Named moves (each a turn or a mirror), then the moves between two rows, first move first; the first pair answered:
move Z:
-2.07  0.64  0.17  0.45 -2.32  2.57  0.23 -0.60 -1.10 -0.52 -0.20 -2.34 => -1.91  0.66  0.23  0.29 -2.21  2.52  0.36 -0.62 -1.13 -0.59 -0.31 -2.54
-0.73 -0.64  1.52 -2.70 -1.48  2.63  0.68 -0.40 -1.85 -0.46 -0.42 -4.54 => -4.13 -0.49  0.59 -1.03 -3.23  2.44 -0.89  0.23 -1.09  2.20  0.75 -1.54
-1.20  0.10  2.79 -0.24 -2.22  2.06  0.39 -1.83 -3.31 -2.48  0.99 -4.62 => -4.51  0.23  1.82  1.58 -3.85  1.89 -1.05 -1.20 -2.73  0.12  2.16 -1.66
move C:
 0.18 -0.64 -0.75  1.18  1.31  0.87  1.55 -0.71  1.67 -0.80  0.73  1.74 =>  0.68 -0.99  0.80 -0.46  0.76  0.70  1.73 -1.65 -0.27 -1.74 -0.68 -1.44
-5.59 -1.74  1.15 -0.94 -3.41 -1.46 -1.43 -0.79 -2.73  2.00 -0.39  0.42 => -5.38 -1.91  0.19 -0.66 -3.00 -2.27 -1.85 -0.13 -1.69  2.71 -0.39  2.24
-1.77  1.08 -0.99  3.14  1.23  1.26  0.11  0.30  2.78  0.69 -0.03  2.72 => -0.96  0.75  2.22  0.07  0.02  1.30  0.61 -1.75 -1.20 -1.37 -2.35 -3.63
-1.72  0.70  0.13 -0.68 -0.69  1.22 -2.25  0.49 -1.95  1.12  2.13  2.21 => -0.98  0.26  1.02 -2.28 -0.95  0.36 -2.45 -0.09 -3.23  0.57  0.53  0.20
move B:
 1.43  0.61  0.88 -1.86  1.75 -3.00  0.88  0.64  1.46 -3.95 -1.34  0.25 => -3.78  1.11  0.19  0.73 -1.10 -2.14 -0.71  1.16  1.84 -0.82  0.84  3.39
 3.58 -1.33 -2.53 -0.09  2.43 -2.40 -0.77 -0.07  2.71  1.48 -2.79 -0.43 => -0.60 -0.88 -3.09  2.02  0.20 -1.82 -1.96  0.38  3.03  3.96 -1.17  1.97
 2.09  1.15 -1.10  0.33  2.86 -1.00  1.54  0.42  1.45  0.67  1.82  2.51 =>  1.26  1.12 -1.20  0.69  2.40 -0.95  1.34  0.47  1.49  1.13  2.09  3.09
 0.50  0.68 -0.78  1.22 -0.33 -0.85  1.39  0.25 -1.76 -0.53 -0.83 -0.32 => -0.20  0.76 -0.91  1.66 -0.71 -0.68  1.10  0.25 -1.80 -0.12 -0.48  0.10
move X:
 2.46  0.27 -1.26 -0.04  2.27 -1.60  0.50  0.65  1.71  0.12 -0.72  2.19 =>  0.27 -0.41  0.32 -1.69 -0.31 -3.15 -1.26 -0.21 -0.76  1.44 -2.69  0.24
 2.10 -0.39 -2.05 -0.90  1.38 -2.90 -0.86  0.67  2.20  1.42 -0.62  2.70 =>  1.97 -0.88  0.20 -2.98  0.01 -3.37 -1.04 -0.71 -0.71  0.67 -2.45 -1.26
-0.36 -1.93 -0.10 -1.62  0.67 -2.01 -1.35  0.27  0.19  0.71 -1.70  1.15 =>  1.72 -1.58  0.20 -1.79  2.18 -0.89  0.10 -0.06  0.21 -1.40 -1.35 -0.39

(two moves a pair)
-1.72  1.50  0.03  1.86 -0.60  3.98  1.30 -0.89 -0.37 -0.72  2.41 -1.89 =>  0.49  1.10  0.68  0.19  0.30  3.15  1.76 -1.34 -0.92 -2.02  0.86 -3.79 | X Z
 2.70  2.60  2.03 -0.05  1.44  0.72  3.19  2.49  0.77 -0.85  0.66  0.97 => -0.49  1.75  1.53 -0.30 -1.07 -2.02  0.21  3.01  0.56  2.63 -0.39  3.50 | C X
-2.21 -0.65  1.16 -0.80 -0.88 -1.07 -2.12 -2.08 -2.13  1.23 -2.45 -1.95 => -2.38 -0.39 -1.50  1.68  0.41 -0.85 -2.17 -0.46  1.12  2.63 -0.50  3.04 | B C
 0.72 -2.97  1.02 -1.90 -0.27  0.74 -0.47 -0.53 -2.57 -0.94 -1.62 -5.79 =>  1.58 -1.61 -0.11  0.81  1.68  4.07  1.81  0.04 -0.66 -2.53  1.54 -4.46 | Z X
-2.65  0.69 -0.77  1.62 -1.17  0.06 -1.10  0.47  1.18  1.37  1.73  2.11 =>  2.78  0.27 -1.28  0.00  2.38 -0.87  0.47  0.67  2.28 -1.20  0.37  1.11 | Z C
 1.36 -0.16 -0.12 -1.72  0.37 -3.47 -0.06 -0.09  1.45  0.09 -2.46 -0.06 =>  1.19 -0.10 -0.45 -1.49  0.36 -3.49 -0.20  0.24  1.78  0.31 -2.29  0.60 | X X
-0.67  1.40  0.37  2.24  0.58  3.47  2.18 -0.66 -0.13 -1.79  2.66 -0.25 =>  0.49  0.57 -1.86  2.13  1.69  0.67  0.93  0.73  2.36 -0.02  1.81  3.74 | C C
 2.63 -0.93  0.08 -2.76  2.35  1.61  3.32  3.12 -1.23 -2.62 -2.01 -4.35 =>  3.90 -1.41 -1.92 -2.39  3.80 -0.25  2.73  4.39  1.12 -1.46 -2.36 -0.89 | X Z
 0.35  1.22  2.49  0.11 -1.65  1.83  0.79 -2.82 -2.95 -0.17  0.05 -4.50 =>  3.79  1.88 -0.52  2.25  2.32  2.82  2.53 -1.00  1.28 -1.17  2.25 -0.44 | X Z
 1.80  0.41 -2.36 -1.93  0.46 -0.15  3.67  0.42  1.33 -0.15  3.65  0.87 => -1.94  0.46 -2.05 -1.22 -2.06 -0.37  2.07  0.28  0.46  2.07  4.06  1.73 | C Z
 0.72  2.07 -1.36  0.88 -1.62  0.95  0.37  1.44  1.67  2.21  0.46  1.11 =>  0.20  1.72  0.45 -0.92 -3.02  0.72  0.08  0.37 -0.65  1.73 -0.91 -2.13 | X B
 0.94 -0.89  0.06  1.02 -1.99 -0.65 -0.76  0.23  1.51  3.54 -0.86  2.57 =>  1.61  0.33  0.61  2.52 -0.83  3.04  1.83 -0.25  1.60  1.11  1.55  0.99 | B C
 0.94  0.28  0.69 -1.77 -1.12  0.09  0.04 -0.53 -2.07 -2.47 -1.07 -1.39 =>  0.70  0.82  0.51 -0.73 -0.80  1.65  0.87 -0.48 -1.79 -3.10  0.25 -1.24 | X C
 3.12  0.60 -1.94  1.25  2.52  0.35  1.75  1.07  2.25 -1.29  0.70  1.37 => -2.55  1.07 -1.29  3.07 -1.06  1.47  0.23  0.79  0.82  1.18  2.31  2.17 | C Z
 0.46  0.23 -1.56  0.29  0.58 -1.45 -2.04  1.24  2.02  2.72  0.77  2.87 =>  0.68  1.70  0.08  1.65  1.09  3.29  0.97  0.04  0.68 -0.58  3.32 -0.85 | B C
-0.79  0.57 -1.05  0.62 -1.27  0.41 -0.43  0.07 -0.27  0.70 -0.01  0.45 =>  1.15  0.23 -1.31 -0.35 -0.18 -0.69 -0.40  0.24  0.14  0.22 -1.04  0.41 | X C
-1.37  1.00 -0.97  4.66 -0.49  2.38  1.31  0.59  1.29  1.06  5.25  4.60 =>  6.80 -0.05  0.13  0.12  3.58  0.36  3.28 -0.18  0.70 -3.37  1.32 -0.30 | B C
 6.20  0.57 -3.32  1.46  4.98  0.03  0.40  1.72  4.93 -2.41  1.07  3.71 =>  0.94  1.55  3.16 -0.15 -0.74  4.48  1.19 -2.35 -3.16 -4.66  1.01 -7.20 | B C
 4.82 -0.97 -0.96 -2.33  2.57 -2.48  0.34  0.99  1.71 -0.53 -2.54  1.01 => -3.41  0.88  2.47  0.53 -3.07  3.16  0.58 -1.08 -2.72 -0.01  1.10 -2.82 | B C
-2.24  1.97  0.63  1.74  0.88  2.20  1.46 -0.34 -0.79  0.10  1.30 -0.78 => -0.83  0.33  0.79 -1.46  0.38 -2.38 -0.58 -0.46 -1.60  1.36 -2.65 -1.29 | X C
-1.26 -0.56  0.80 -1.51 -1.74 -1.80 -2.00  0.05 -1.75  1.50 -1.26 -0.71 => -1.41 -0.34 -0.90 -0.02 -0.97 -1.69 -2.06  1.08  0.30  2.26  0.08  2.45 | X X
-0.77 -1.30 -0.65 -1.53  0.72 -1.72 -1.52  0.05  0.31  0.85 -2.30 -0.30 =>  1.27 -0.81 -0.56 -1.18  2.36  0.00  0.40 -0.19  0.60 -1.28 -1.39 -1.60 | B X
-1.97 -1.90 -0.86 -0.19 -0.91 -3.12 -2.00  1.23 -1.69  0.77 -1.39  0.87 => -2.88 -1.76 -0.60  0.28 -1.48 -2.40 -1.87  1.07 -2.04  0.91 -0.91  0.69 | Z B
 0.75 -0.68  0.74 -1.38 -0.20 -1.87 -1.49  0.12 -0.92 -0.54 -1.91 -1.55 => -0.70  0.21  1.51  0.07 -0.68  0.84 -0.34 -0.39 -1.69 -1.34  0.14 -2.76 | C C
-2.74 -0.81  0.37 -1.16 -2.90 -1.86 -2.34 -0.08 -1.38  2.41 -1.56  0.37 => -3.34 -0.58  0.88 -0.96 -3.20 -0.98 -2.06 -0.39 -1.88  2.05 -1.20 -0.36 | Z B
-2.41  0.08  0.80  0.17 -0.65 -0.87 -0.66  1.54  0.83 -0.19  0.98  1.64 => -1.24 -0.06  2.12 -1.30 -0.61 -0.81  0.00  0.70 -0.74 -1.69 -0.09 -1.41 | C B
 1.11  0.97 -1.52  3.04  0.93  1.80  0.87 -0.50  1.86 -1.09  3.84  1.89 =>  3.19 -0.42 -2.36  0.81  1.75 -2.19 -0.62  0.12  2.53 -0.05  0.95  3.14 | C C
-0.62 -2.38  1.88 -1.40 -2.37 -1.63 -2.50  0.09  0.37  1.85 -0.90  2.25 =>  0.29 -0.87  3.42 -0.06 -1.37  3.22  0.87 -1.04 -0.71 -1.73  1.72 -1.42 | C X
 0.70  0.37  0.61  0.30 -3.09  2.04  1.34 -1.50 -1.75 -0.49  1.84 -2.24 =>  1.96 -1.12 -0.66 -1.77 -3.02 -2.58 -0.98 -0.70 -0.86  1.62 -1.16 -0.06 | Z C
 0.32 -1.17  0.20  0.31  0.69 -0.51 -0.42  1.16  0.37  1.72  0.51  2.53 => -0.70 -0.40  1.11  1.23  0.29  1.92  0.75  0.53 -0.52  0.63  1.97  0.96 | C X
-2.07 -1.12 -0.25  0.50 -1.41 -0.73 -1.61 -0.18 -0.22  2.36 -0.11  1.19 =>  2.40 -1.25 -1.19 -0.13  1.88 -0.99 -0.09  0.30  1.53  0.24 -0.50  1.40 | X C
 0.61  1.43  0.56 -0.94  0.73  2.23  1.64  0.09 -0.24 -1.81  1.35 -0.32 =>  2.13  0.58  0.35 -2.70  1.21 -0.08  0.77  0.19 -0.32 -1.44 -0.65 -0.31 | X B
-1.89 -0.11 -1.16  0.55 -1.64 -0.39 -0.79 -0.82 -0.62  0.59  0.12 -2.54 => -0.43  0.52 -1.98  1.72  0.26  1.21  0.66 -0.43  0.84 -0.48  1.65 -1.66 | X B
 3.09 -0.76  0.71 -2.90  1.04 -2.00 -0.66 -0.41 -0.89 -1.13 -2.85 -2.55 => -2.25 -0.48  1.44 -1.69 -2.73 -1.27 -2.36 -0.84 -2.48  1.42 -1.83 -2.17 | C X
-1.96  0.18 -1.15  1.56 -1.76  0.53 -2.07 -1.16  0.65  2.45  1.06  3.75 => -1.29  0.15  1.86 -0.71 -2.69  1.39 -1.25 -3.11 -2.95  0.12 -0.48 -2.10 | C Z
-3.05 -1.82  1.13 -2.36 -0.85 -2.92 -1.02  0.30 -0.67  3.49 -0.85 -0.28 =>  2.64 -0.88 -0.48 -1.00  4.30 -0.23  2.65  1.07  2.49 -0.29  1.26  0.43 | X C
-4.82 -1.14  2.37  1.45  1.41  1.12  0.95 -1.46 -0.32  1.68  0.99 -0.72 => -0.28 -2.55  1.84 -1.70  3.57 -2.74  0.50 -1.16  0.42  1.14 -2.50 -0.95 | X C
-3.04  1.07 -1.09  1.47 -2.98 -0.45 -2.90 -1.11 -0.86  0.72 -0.69 -0.40 =>  0.69  1.07 -3.53  2.35  0.70 -0.69 -1.59  0.23  2.52 -0.22  0.08  2.50 | B C
-2.87  0.60 -1.17  2.61 -0.65  1.12  0.26  0.59  1.31  0.90  3.18  3.68 => -2.81 -0.54 -1.35  1.09 -1.26 -1.89 -1.56  0.85  1.02  2.41  0.97  4.34 | Z X
